In the rows, zero is written as 128.
First come named turns, each shown by rows before and after it. For each pair of rows after them, which turns, in which order, take the first row to the second? The first pair is done for you.
turn q_59:
[110 166 126 141 135 165 124 107 129 142 145 125 104 122 151 118 160] -> [122 129 146 127 112  96 171 144 144 111 130 169 137 127 111 123 111]
[115 142 127 113 122 145 112 131 138 134 133 110 130 149 129 126 128] -> [119 157 132 118 124 123 146 131 126 140 143 146 124 130 133 112 134]
[167 100 122 119 124 112 115 133 129 137 117 124 146 137 129 153  87] -> [155 140 115 134 146 146 107 112 107 162 133 117 123 118 160 140 131]
[129  94 136 119 139 103 132 137  98 125 101 121 160 106 117 123 123] -> [123 102 125 124 149 138 105 124  95 135 105  89 147 107 134 127 140]
turn q_267:
[ 66 117 101 132 172 147  83 112 109 104  48  13 134 129 164 154 179] -> [153  69  90  76  60 148  97 158 149  93  99 136 189 176 135 169  34]
[110 183 132 142 130 118 161 119 118 137 167 158 114  84 152 112 136] -> [101 189 128 135 104 149 127 114 148 126 174 134 107 108 146 114 129]
[ 98 113 128 122 132  83 134 133 137 125  97 104 118 122 104 121 139] -> [106 107 128 111 105 100 125 133 154 116 108 109 121 144  93 123 114]
turn q_252:
[120 127 164 128 120 142 146 102 152 135 147 117  95 143 120 100 135] -> [135  81 159 125 132 108 148 121 143 126 119 107 119 138 110 121 115]
[127 142 109 131 158 135 133 138 106  97  84  96 119 118  94 131 120] -> [138 153 103 134 164 156 130 130  95 122  96 109 118 109 117 129 127]
[105 127 126 133 141 109 126 128 142 110 110  85 134 134 122 130 140] -> [132 116 117 138 162 115 122 125 114 142 111  96 143 115 148 138 142]

Each pair is 2 to 3 turns apart.
[109 146 148 115 113 173  99 124 151 111 141 107 120 154 141 126 131] -> [107 162 157 135 142 142 139 123 118 131 138 139 107 113 152 108 165]	q_267 q_252 q_267
[ 78 129 149 117 110 114 118 131 165  82 104  63 124 160  88 137 132] -> [166  64 116 109 138 119 103 144  99 150  96 107 171 125 138 169  88]	q_252 q_267 q_267
[170 132 107 139 168 152 127 115  73 195 140 151 126  88 187 136 134] -> [ 90 147 124 115  92 157  94 122 187  86 135  65 111 179 100 127 118]	q_267 q_252
[133 140 108 125 125 149 137 124 121 168 166 156 127 117 128 132 117] -> [118  99 109 117 129 115 127 138 139 130 125 104 145 133  97 148  98]	q_252 q_59 q_252
[119 146 138 115  82 120 156 144 163 111 151 162 125 141 106 115 112] -> [111 177 136 128  97 146 152 127 150 131 166 159 104 132 127 106 147]	q_59 q_59
[ 79 153 134 117  92 145 124 141 161  80 143 111 101 156 103 116 137] -> [ 99 101 132 131 166  85 140 151  97 108  90 110 132 105 123 131 156]	q_267 q_267 q_252
[141  97 128 120 101  99 148 166 139 117 133 168 138 135 111 139  76] -> [124 155 129 126  82 142 149 145 153 117 169 174 104 142 120 116 106]	q_252 q_252
[136 142 128 142 137 125 141 142 128 137 143 139 129 112 139 124 144] -> [136 136 127 144 141 130 127 139 125 137 135 115 129 113 140 127 150]	q_59 q_267 q_252
[126 182 130 141 128 147 121 110  94 165 149 142 115 133 144  90 147] -> [150 100 129 130 152  82 122 139  83 149  94 128 160 124 124 115 108]	q_252 q_252
[ 95 134 136 127 134 104 138 116 126 107  88  50 135 156 106 162 144] -> [102 142 142 115 100  94 152 127 150  93 104  83 135 175  86 155 120]	q_59 q_59 q_267
[129 143 116 152 140 159 102 116 113 142 128  88 139 132 126 131 127] -> [137 149 128 155 138 126 150 128  92 154 133 150 140 108 124 122 127]	q_267 q_252 q_267
[110 143 114 128 169 122  95 125 113 104  89  89 159 116 139 135 133] -> [134 131 110 130 175 119  97 131  98 119  89 107 167 106 146 140 125]	q_267 q_267 q_59
[118 163 107 143 126 137 142 111 114 161 127 129 116 110 144 144 153] -> [139 111  99 120 100 116 132 133 139 133 111 132 148 129 118 163  99]	q_267 q_267 q_59
[130 128 112 128 160 158  95 108  80 168 126  92 111 126 170 125 147] -> [118 170 140 130 125 117 169 122 100 150 158 179  94 120 139 100 142]	q_59 q_252
[134 111 122 130 113  97 139 125 144 113 124 134 133 136 111 126 117] -> [132 147 119 133 111 130 139 107 138 128 153 143 118 130 133 118 136]	q_252 q_252
[ 92 158 134 147 147 181  81 132 131 162 136 128  98 110 198  90 113] -> [113 143 154 139 119 109 144 164 134 147 132 207 120  96 162  86  74]	q_59 q_252
[100 128 157 110 121 126 164 144 144 131 136 146 131 104  86 127 109] -> [ 87 136 146 120 144 159 125 122 132 145 127  89 117 102 106 135 144]	q_252 q_267
[134 131  90  75 111 158 123 141 164 115 133 103 159 159 108 170  57] -> [129 146  99 115 204 126 155 123  83 166 104 110 146  83 156 160 138]	q_267 q_59 q_59
[121 142 111 127 127 177  99 116 132 126 135  91 112 141 144 134 135] -> [110 167 133 140 142 138 152 122 116 133 135 130 100 111 144 118 165]	q_252 q_59
[115 179 113 135  71 159  91 115 145 140 113 111 110 147  78 151 153] -> [167 108 106 127  95 115 105 141 107 159  80 140 162 120  89 172 105]	q_59 q_59 q_252
[117 160 120 122 126 165 111 119 128 144 155 125 111 125 164 116 154] -> [146  99 124 106 115 105 131 152 128 127 129 158 157 127 132 136  88]	q_267 q_252 q_252
[127 129 154 137 149  96 176 147 116 140 119 180 160 100 121 121 134] -> [150 130 137 137 156 130 152 139 106 169 138 181 158  97 148 128 127]	q_59 q_252 q_59
